Each row is where one point has got to under a steady rotation. How many steps took it there?
The counts run from 0 to 200.
[159 147 133 150 128 121 150 130 144 159 166 122 113  84 135 113 105 129
 146  94  59 178 117 132 144 144 119 154 140 132 130 126 138  86 143 162
 111 114 105 146 121 117 137 163  83  93 105 116 162 134 143  81 161 136
 125 142 127 148 143 142 161 154 174 146  92 137 151 126 105 126  95 163
 103 116 126 152 100  75 130 126  82 161 184 143 131  76 106 120  87]
149
[106  98 114 119 149 138 157 136 101 115  86 120 125 162 203 136 148 124
 106 161 139 194 163  91 165 111  94 145 128 147  88 153  80 136 159 101
 143 154  95 176 112 110 134 138 168 161 152 125 127 135 142 155 111 115
 134  90 123  90 125 118 118 113  97 123 142 106 149 155 158 112 117  99
 145 102 115  67  79 111 101 153 138 104 130 101 172 130 142 124 107]
126
[112 111 158 141  97 175 105 164 115 157 107 117 119  98 151  97  89 131
  98 162  98 186 140 162 107 148 152 164 171 123 114 124 116 190 122  58
 100 130 161 167 129 140 154 136  97 166 132 143 106 140  85 137 127 124
 133 131 134 124 123 157  97 128 134 139 164 107 138  97 183 157 125 119
 101 145  98 114  98 117 143 160 165 159 132 131 127 109 108 126 180]
49
[116 108 108  98 157 131 156 134 101 114  85 112 132 170 197 133 165 120
 111 160 152 193 157  85 171 109  84 147 132 147 102 147  86 136 159 103
 139 150  98 177 109 111 122 139 170 161 152 120 107 125 138 157 125 118
 132  87 128 111 130 131 131 102 102 120 135 103 131 153 147 116 115 104
 164 104 124  81  69 116 104 151 136  98 137 107 173 133 156 114  87]
127
[187 102 101 142 122 110 203 146 160 140 165 129 113 139 149 162 186 104
 139 144 122 161 106  76 160 105  91 145 110 171 138 125 120 125 159  90
 122 101 121 150  87 137 113 128 160 173 126 150  99 133 125 121 127 104
 138  98 143 162 136 140 147  79 119 149 115 101  96 109  86 134  99 120
 139  97 116 125 130 140 119  95 103 116 138 109 177 126 153  93 100]
198
[119 118 119 129 146 113 158  68 107  91 140 144 129 187 163 153 153 149
 136 153 171 102 165  76 160  73  99  89  71 136 131 123 135 101 137 146
 137 100 111 125  86 129 118  93 138 146 119 126 144 151 182 152 116 140
 147 102 128  99 135 135 149 129 112 112 113 134 121 160 125 103 129 157
 164 124 122 116 134 161  66 139 158  60 136  99 124 138 140 118 125]
12
[135 155 113 162 128 120 118 103 135 120 178 114 145  60 151 120 112 143
 170 129  91 167 119 126 126 130 119 174 138 147 111 104 150 100 150 153
 112  95  90 128 139  96 132 146  91  96 102 103 154 129 132  71 155 150
 134 150 123 146 131 138 147 182 179 120  90 143 123 147 115 139 112 181
 124 154 141 159  71  96 120 155 107 134 190 161 118 101 147 115 101]
152
[126 141 103 132 122 125 170 127 165 157 177 152 113 155 126 153 159 112
 180 157 103 114  75 118 123  96 102 149 137 143 179 109 112  91 148 118
 145 152 107 115  90 143 145 133 137 170  71 167 110 154 148 110 115 121
 146 122 133 141 137 127 143 107 105 125 145  87  59  96  95 130  67 107
 100 112 144 114 160 129 137  63  97  99 130 118 132 128 136  93 118]
26
[160 147 125 117 134 109 140  98 165 167 114 109 105 123 154 130 135 131
 123 112 124 166  79 136 152 136 111 180 153  97 165 130 119 118 154 117
 148 142  98 152  84 159 133 165  89 160 107 131 130 118 114  94 140 146
 154 136 136 156 125 139 175 131 143 162 131  82 104 112  68 140  98 126
 128  88 101 143 105 103 157  78 131 161 166 123 152  90 135 148  66]
141
[144 125 119 125 142 112 147  45 127 122 112 115 101 159 165 153 123 155
 115 129 160 155 141 104 156  93 133 124 105 102 152 151 127 106 162 146
 156 116  85 130  70 153 149 118  54 154  97 120 164 155 167 138 119 151
 156 129 116 100 126 144 155 160 133 136 122 125 149 156  98 116 121 156
 146  88  82 104  99 122 110 110 160 135 159 113 117  92 113 157  89]
75
[131 123 161 131  99 162 108 177 120 167 103 117 131 107 117  83  93 126
 107 137  97 155 121 157  98 159 130 157 181 109 126 124 116 186 115  63
  86 137 182 177 112 139 131 146 123 150 133 139  84 123  66 129 151 125
 137 127 143 157 128 157 121 104 131 164 156 112 127  78 160 160 118 127
  94 137 102 137 125 112 148 153 164 156 122 136 136 117 114 112 180]
47
[156 127 128 133 150  95 181  86 124 120 137 160 129 206 129 143 152 144
 122 127 155  80 141  87 158  94  82  80  79 112 140 116 136 110 118 157
 131  97 138 130  70 141  92 113 164 127 130 126 140 133 172 137 137 140
 156  95 140 120 153 142 161  90  99 151 101 127 128 135  86  92 122 157
 137 103 115 143 171 152  87 119 142  75 125  84 130 138 120 125 133]
15
[125 132 137 147  86 143 150 148 116 131 196 138 128 121  71 118 112 124
 167 133  63  90 139 112  73 101 141  99 135 128 153 114 123 113 126 138
  94 139 142 126 109 128 136 104 101 113  71 132 115 150 144 126 154 117
 133 145 126 159 137 155 140 107 133 138 137 153 123  81 154 140  96 166
  80 143 151 128 155  94 114 134  89 107 114 169  88 122 111  63 177]
98
[166  93 117 147 116 113 220 129 137 136 148 143  97 173 138 167 167 109
 125 142 111 147 136  75 149 101 115 113 110 151 135 148  96 134 156 111
 132 139 130 160  79 146 140 109 144 157 117 142 127 156 154 158 118  98
 146  99 129 130 133 136 144  74  92 157 133 128 129 118 110 111  93 113
 114  70  99  87 147 120 112 106  95 114 107 107 170 119 109 102 121]
194
[135 108 153 164  87 159 152 175  98 129 179 152 131 116 109 112 117 124
 141 148  89 110 167 107  96 119 125 102 111 163 118 107 143 158 100 103
  71  88 193 146 128 120 121 106 143 125 121 133 113 145 120 138 140 116
 124 112 133 149 148 159 113  89 125 136 123 157 139 104 170 131 122 158
 102 155 128 140 157 133  87 175 131  93 111 134 109 142 112  82 210]
105
[ 99 128 141 131 129 164 110 127 108 122 131 147 140 163 153 128 122 151
 134 164 155 109 178 134 152  88  89  89  96 138  98  88 128 107 109 141
 132  86 126 102 132  96 113 109 173 132 126 154 123 154 175 136 116 149
 121 100 142  73 161 134  92 147 115  95 129 132 127 151 147  92 135 135
 138 166 138 126 144 167  99 171 158  59 131  72 105 165 124 125 174]
177
[ 92 132 135 114 143 166 111 121 107 125 123 139 145 175 146 127 132 146
 130 155 168  99 163 128 150  91  76  96 103 132 109  87 123 102 116 138
 141  94 120 104 125 104  92 114 183 137 121 153 103 146 168 132 119 150
 126  97 140  88 169 134  92 128 109  98 127 129 107 140 143  96 129 136
 144 166 146 136 145 169 108 168 159  52 138  68 109 170 141 120 164]
178
[166 140 107 159 145 106 160  61 158 129 177 131 117 118 162 161 137 147
 155 131 132 136 119 104 166 101 104 126  88 148 144 108 159  79 154 156
 146  72  88 107 103 133 132 124  95 137  98 134 168 153 169  88 131 149
 144 126 132 118 151 140 150 163 154 119  93 126 109 161  78 112 116 165
 143 122 113 152 120 152 108 102 123 116 180  97 126 113 140 138  88]
82
[112 145 111 137  98 140 129 121 126 124 192 126 137 113  77 122 121 125
 180 145  92  85 110 115  76  90 132 128 141 127 164 100 128 103 137 138
 111 144 114 111 106 121 129 106  97 136  55 128 102 143 140 114 147 123
 143 155 119 159 128 148 143 124 131 119 137 131  82  85 144 146  89 171
  92 157 164 138 136 108 124 120  99  91 133 174  80 130 142  60 159]
96
[128 124 103 163 149  93 168  68 145 118 149 173 137 181 158 168 159 154
 140 167 151  85 113 110 145  94  94 125  87 122 137 101 154 130 133 123
 153  85 115 109  79 144 110 101 150 163 111 155 146 150 171 125 108 146
 164 106 139 108 136 124 155 120  94 130 135 117  87 150  79 106 108 146
 123 109 109 127 165 178  99  99 156  82 120  92 147 150 128 131 143]
18
[130 139 166 105 115 196 106 148 100 141 136 123 111 155 115 103 115 135
 130 130 146 107 177 118 149  97  91  62 100 128 146  90 127  83  93 140
  95 100 156 112 117 119 120 118 141 118 105 149 106 147 142 143 132 151
 114  95 145 105 180 160 100 123 143 110 108 123 142 124 164 110 140 151
 149 172 133 145 153 155 102 166 169  70 153  82  72 136 124 111 156]
173
[118 131 150  94 169 110 104  97 103 134  57 108 140 182 141  92 104 158
  65 105 171 138 154 143 149 125  94 136 143  62  91 145  89 131 139 160
 163 135  91 161  88 113  87 139 148 105 156 104 129 101 134 124 154 166
 149 126 125 103 136 135 150 138 120 158 133 128 168 134 115 108 129 145
 136 104 108 131  96  99 138 161 166 131 137  99 141 120 122 152 115]
66
[169 151 103 148 140 104 155  70 165 133 181 133 123 121 144 145 144 146
 163 121 133 122 111 103 162  96  94 123  88 142 149  98 158  75 153 158
 132  74  96 113  99 126 118 125 114 128  91 134 150 138 168  80 140 149
 146 128 135 142 150 139 157 152 158 126  83 125 102 143  70 112 106 165
 141 122 123 173 128 149 119 108 120 106 184 104 122 121 146 129  78]
83
[134 140 123 142 110 122 195 160 163 165 187 161  99 147 115 151 151 105
 169 131  60 119  98 117 121 118 110 133 135 149 161 116 108 100 138 127
 129 166 122 128  93 136 150 143 138 140  83 155 127 152 163 110 133 105
 138 119 129 141 144 128 142  93 104 146 133 107  92  92 105 117  64 106
  71  92 140 113 166  99 132  85  70 108 124 119 137 111 104  91 133]
28
[152 134 127 158 130 110 153  98 164 167 140 123  98  99 164 132 114 138
 129 121  76 184 103 143 145 144 132 175 143 122 145 128 131 116 152 127
 148 129  92 143 103 150 165 158  59 138 105 133 169 144 148  88 131 136
 154 143 129 134 129 138 155 160 152 150 127 110 139 122  94 135  92 131
 107  89  91 126  94  97 145  87 110 178 168 129 143  68 103 150  85]
144
[161 117 124 146 158  78 164  90 156 150  97 123 118 151 166 136 133 150
  92 124 129 163  98 135 151 148 116 183 138  94 116 145 120 169 157 115
 164 120 110 175  76 159 119 147 110 148 145 128 149 123 124 105 137 142
 164 128 136 126 114 134 166 119 112 175 129 108 131 134  68 130 110 132
 112  63  74 133 115 115 142 101 146 168 139 111 187 102 114 158 107]
137
[119 116 121 176 101 136 119 156 128 127 137 134 166  85 140 116 116 138
 133 182  91 149 115 146  75 154 142 190 163 141  96 117 131 218 134  63
 104 112 159 165 134 118 122 132 125 154 136 128 100 122  76 116 146 123
 143 136 135 155 112 152 121 120 119 144 152 142  98 102 151 155 113 142
  89 147 113 129 105 122 126 160 146 140 111 159 153 141 130 102 194]
43
[125 123 145 127 101 166 106 176 122 155 106 109 141 105 111  85 109 127
 111 143 107 147 111 145  91 156 131 168 178 112 132 119 116 180 121  62
  93 139 175 169 112 130 120 150 128 155 129 134  65 107  61 123 147 121
 142 128 139 172 124 168 122 100 134 160 152 109 108  77 155 165 117 132
 112 145 116 144 117 113 155 143 160 144 122 148 130 129 133  99 170]
46
[111 110 171 119 119 180 104 170  97 156  93 111 108 111 183  91  90 127
  89 137  99 207 182 147 152 144 116 138 152 139  87 129 105 146 121  93
 103 121 139 163 140 118 150 154 124 130 148 143 136 139 116 132 121 130
 110 109 133  97 149 142  78 144 150 119 143 116 177 135 185 133 136 109
 132 144 101 107  89 102 125 184 152 142 159 101 137  98 113 141 138]
55
[ 86 127 154  97 120 176 108 175 114 172  83 124 124 174 124  92 123 124
  98 150 133 123 141 157 130 124  90 126 155 106 127 102  90 137 110  94
 128 152 157 147 109 123 106 139 184 156 137 171  74 123 109 140 119 128
 130 105 145 113 151 142  95  95  95 126 181  87 120  86 164 131 117  93
 115 148 142 110 153 130 139 147 157  91 109  87 121 150 132 106 172]
116
[110 150 118 167 131 122  85  84 113 102 156 123 176  81 119 105  87 169
 150 142 112 114 124 148  92 130 139 170 142 111 107 103 156 140 133 149
 118  90 116 131 131 104 111 121  84 108 101 101 134 123 122  89 164 160
 151 166 122 147 120 152 142 179 161 122 116 169 116 131 136 136 122 200
 108 170 131 170  94 118 122 167 149 129 156 171  98 132 135 108 163]
158
[141 131 113 148 142  91 146  78 160 148 107 117 119 128 176 142 139 146
 113 149 140 180  82 134 149 138 123 191 146 108 136 135 133 152 166  99
 164 123  86 156  81 153 135 145  87 180 124 136 142 128 114 101 125 147
 169 139 126 134 118 136 163 146 125 149 142  93 106 134  75 140  98 121
 127  84  85 127  91 126 147  83 151 165 155 120 172 102 132 163  88]
139
[156 132 122 119 145 114 145  43 133 119 126 100 104 153 161 146 133 146
 129 126 167 150 137  87 165  87 114 123 106 112 167 137 122  83 159 145
 147 112  83 127  74 153 148 113  63 152  95 117 148 151 164 123 116 150
 152 132 122 117 133 148 159 165 138 134 113 116 129 152  94 123 119 159
 163 101  89 118  95 136 107  98 157 124 170 115 113  90 132 141  72]
76
[105 118 149 125 100 190  95 160 111 153  98 105 119  97 160  99  98 133
 109 168 116 187 138 152 112 138 139 167 169 138 122 120 115 167 126  56
 100 137 154 158 134 132 158 141  99 179 126 147  97 139  79 134 121 125
 130 126 134 123 123 159  94 137 142 124 169  99 131 108 187 162 129 114
 124 159 105 112  89 119 139 151 174 145 140 132 115 111 130 130 158]
50
[130 159 116 155 118 109 132 111 152 153 195 150 139 131  75 122 115 138
 166 110  94  70  99 148  94 108 115 133 136 103 147  91 140  88 132 171
 140 118 101 100  98 122 105 125 116 105  78 137 126 131 152  84 161 147
 145 151 128 153 143 134 157 128 129 140 122 139  83  93  92 125  82 171
  72 131 151 167 163 110 146 111  90 110 137 139  95 126 125  97 150]
91
[152 102 124 118 165  94 172 134 115 130  83 129 133 174 172 126 158 130
  83 130 132 174 149  94 171 133  89 143 129 129  86 158  96 152 154 119
 139 125 114 192  90 118 111 146 177 128 175 112 132 112 132 144 145 119
 143  90 139 117 127 133 159  90 100 167 116 126 161 137 106 106 123 119
 141  70 100 111  97 104 109 150 128 125 132 101 197 117 123 128 103]
130
